Each path is a new rotation, seen through one point. The rows after it are directions, each followed by how far the rotation turns it, in deg/step (0 if it stays put).
Each turn is a multiple of 5 degrees from 10 to 175, or 0.
Each row of a path follows its step; steps can be skipped.
path 1
step 0: [ 58 -12  -3  10   9  -8  -7  -4   7   5  -1 -19 -28  27  11 -12   8  -7
  -8  -8 -37  14   8  20 -28  -4 -15   2   2  13  15  -3]
step 1: [  1 -27  11 -32  -4 -10   6 -11  -1   5  -3  23   0  34 -16 -39  13   5
   3 -28  -8   8  -8  31  14 -17 -26 -16  13   6  12 -12]
step 2: [-11 -17   4 -12  -9   1   6  -9 -31  -6 -27   9 -34  34  -9 -17 -22 -27
  25   1  20 -17   5  -1   6 -13  29  -9  12  16  -1  11]
step 3: [-29 -14 -23 -31  17  30   4 -12 -17  -5  -3 -24 -34   0 -14  15  -8  21
  -5  18   2 -13  12  -6  -9  -1   5 -28 -13  -2  33  11]
step 4: [  8 -11 -13 -12  18  21  -1  -3  37 -31  -2 -28 -32   8  19 -14  -9 -11
  -7  15 -20   8 -21  10 -36  -6  -1  15 -24   4   4  -4]
step 5: [  7 -16 -18   0 -15   0  20 -30  16 -13  19  18   5  22  -5 -24  -9  11
  11   6 -21  10 -44  -1  16 -16 -35  -7 -21  -4   8 -12]
step 6: [ -5   0  -4  11 -27 -34 -13 -16  -9 -12   7   4 -22  32 -31   7 -17 -12
  32  -1   3  12 -14  -7   0 -42  23   4   4 -14  -4 -10]
step 9: [ 27 -27  12  -7   7  21   7 -35 -20 -16  35  19   5 -22  18  -7 -12  13
  -2   1 -27  32  -7  -9   3  -7 -18  -6 -14 -17  -7   2]
step 10: [ 20 -19  17   8 -19 -38 -11 -28  -1 -27  29  -4  -6   2   4 -23   0  10
   3 -12  14  11  -8 -15 -25 -16  21 -18  28   1 -16 -12]
step 12: [ 16 -23  -9 -29 -21  11  -7  31  -5 -11  -9 -11  12  19 -13  -2   8 -12
 -15  -3 -12  27  29  -5 -13  -2  34  12  -5  11  22  34]
Speeds:
[ -9   5   2 -11   6   3  -5   3 -15  -2  -3   8  -5   2  14   4   0  -4
   6 -14   5   6   1  -2   3   6   2   4  -2   1   9  -3] : 65
[ -9  -5  10 -10   8  -8  -7   7   7  -4   0   6   2   1   6  -6  -2   5
 -13   2   1  -7  -7   6  -7  -2   5   2   3  -2  -7  -9] : 120
[-13   5  -7   8  -3   1  -3  -5   3  -8  -8  -6   7  17   5   5   6   3
  -6   2  -4   4  -4  -4   6   1   3   2 -10  -7  -5   0] : 40
[ -1  11  11   5  -8  -5  -3  -1   5  -7   2   6  -6   6  -9  -2  -9  -3
  -4 -11   8   2   2   1  10  -2  -2 -15   0   4  -1  -1] : 80
[ -5   5  -1   3   1   4   0  -4   1   7   1   0  11   4   8  -1  -3   1
  11  -8  -9   3  -9   2  -8 -13  -1 -10  13   7  -5  -1] : 80
path 2
step 0: [-25  16  38   4  -4  20  16  26 -10   3  -3  10 -12 -13 -19   8  26   8
 -14 -11  -9  -7  27   5   7  -4 -22  -5  29  29  18 -14]
step 2: [  5  16  -7  -9   2 -13 -14   8  -4 -11   2 -26  13  33  -9 -25  28 -17
 -31  -3  31  18   7   9   7  -4 -10   3 -18 -34  14 -20]
step 4: [-41 -23  -4 -12  -5 -21  -4 -19  12  -1 -16  15 -27  -3   5 -29 -13 -18
  22 -21  -5   6  11 -15  23  -8   4   9 -12   4  23  24]
step 5: [ 24   2 -19 -18  13  20   4  26   9  14   8  -2 -18  -6  27  17  -2  -5
 -18  10  21 -31  10  15  -2 -10 -34  32   2  -9 -13  20]
step 6: [ 12   5  -8  21  34  -8   5  24 -35  -2 -30 -14  18 -10   6 -18   1 -12
  -3   7 -14  -1  -1 -28 -10  -3  21 -29   3  32   3   3]
step 7: [  1  37  11 -11  13  -7  -1 -12  27   2  16  13 -15  17 -25   1  -8   0
  42   9  12   6  15 -15  -8  22   0   8 -23   3 -27 -22]
step 8: [-17  10 -24   1  -4  24   4   1 -22 -20  18  14  11 -24  17 -25  11  27
   1 -16 -24   6 -14  29   1 -16 -30   3  -1  -6   6 -27]
step 10: [-16   1 -10  -7  13  18  -7 -14  19  42  14 -23  24  12  12   5 -21  -2
   2   6  19  18  -9   1  -2   4  -8 -32 -28 -18  24  16]
step 11: [ -6  12  30  16 -13   2  10 -14 -36 -17 -18  13  -1  12   6 -10  25 -16
 -25  -2  35  -8  15 -10   6   8 -32  -5  15 -18 -14  -3]
step 12: [ -7  12  22  15 -14   9 -28  -8   6   4  -3  -6  -8 -10  11  -8 -24  -5
   5   2 -22 -42 -19   5  34   4  33  16 -16  30   3  -2]
Speeds:
[ -1 -13   3   4  12  -7   1  -9 -12 -11  -3  -2  -8   9   8   4   0   7
   6   6  -5  -4   2   4   2  -3  -1  -9   4  -2  -4  -2] : 140
[ 10   3   3   2   0   1   6  -4   5   4   1  -3   3  -3   6  -4   2 -11
  -6  -5  -8  -8   9   6   2 -12  10  -6  10   0  -3 -12] : 120
[ -6   6  -4  -1  -6   3  -1 -16   1  -6   2  12 -12  -5  -1   2   7  -1
  -5  -1 -16  -1  -1   2   7   7  -1   5  -4   7   2  -5] : 85
[ -5  -3  -3  -5   4  12  -2   2   4   8   2  -1  -4  10 -12   8  -4   5
  -3   4   5 -12   0   6   7   5   4   4   5   3 -14  -6] : 160
[  4   0  -2 -13   1   3  -9  -5  -8   4  -6   1   2  -7  -6   4   7 -12
  10   0  -1   0  -8   0   5  -8 -10   0   1 -13  -6  -2] : 120
[ -5 -10  -9  -6  -1   5  10  -9  12  -3  -2  -1   1  -7  -5  -8   2   7
  -1   3  -1   0   4   3  -2  -1   4  -3   8 -14   3  13] : 65
[ 10  10   5  -1  -3  -5  -1   0   2  -4  -2   9  -6   0   2  10 -10   4
  -4   1   1   5  11  -7  -2   5  -2   6  12 -13  -8   3] : 170
[ 13   2  -6   1  12  -5  -9   3  -4  -4   9  -2   0  -6  -4   1   2   0
 -11   6   1   5  -3  10  13  -1  10   4  -2  -1   3  10] : 100
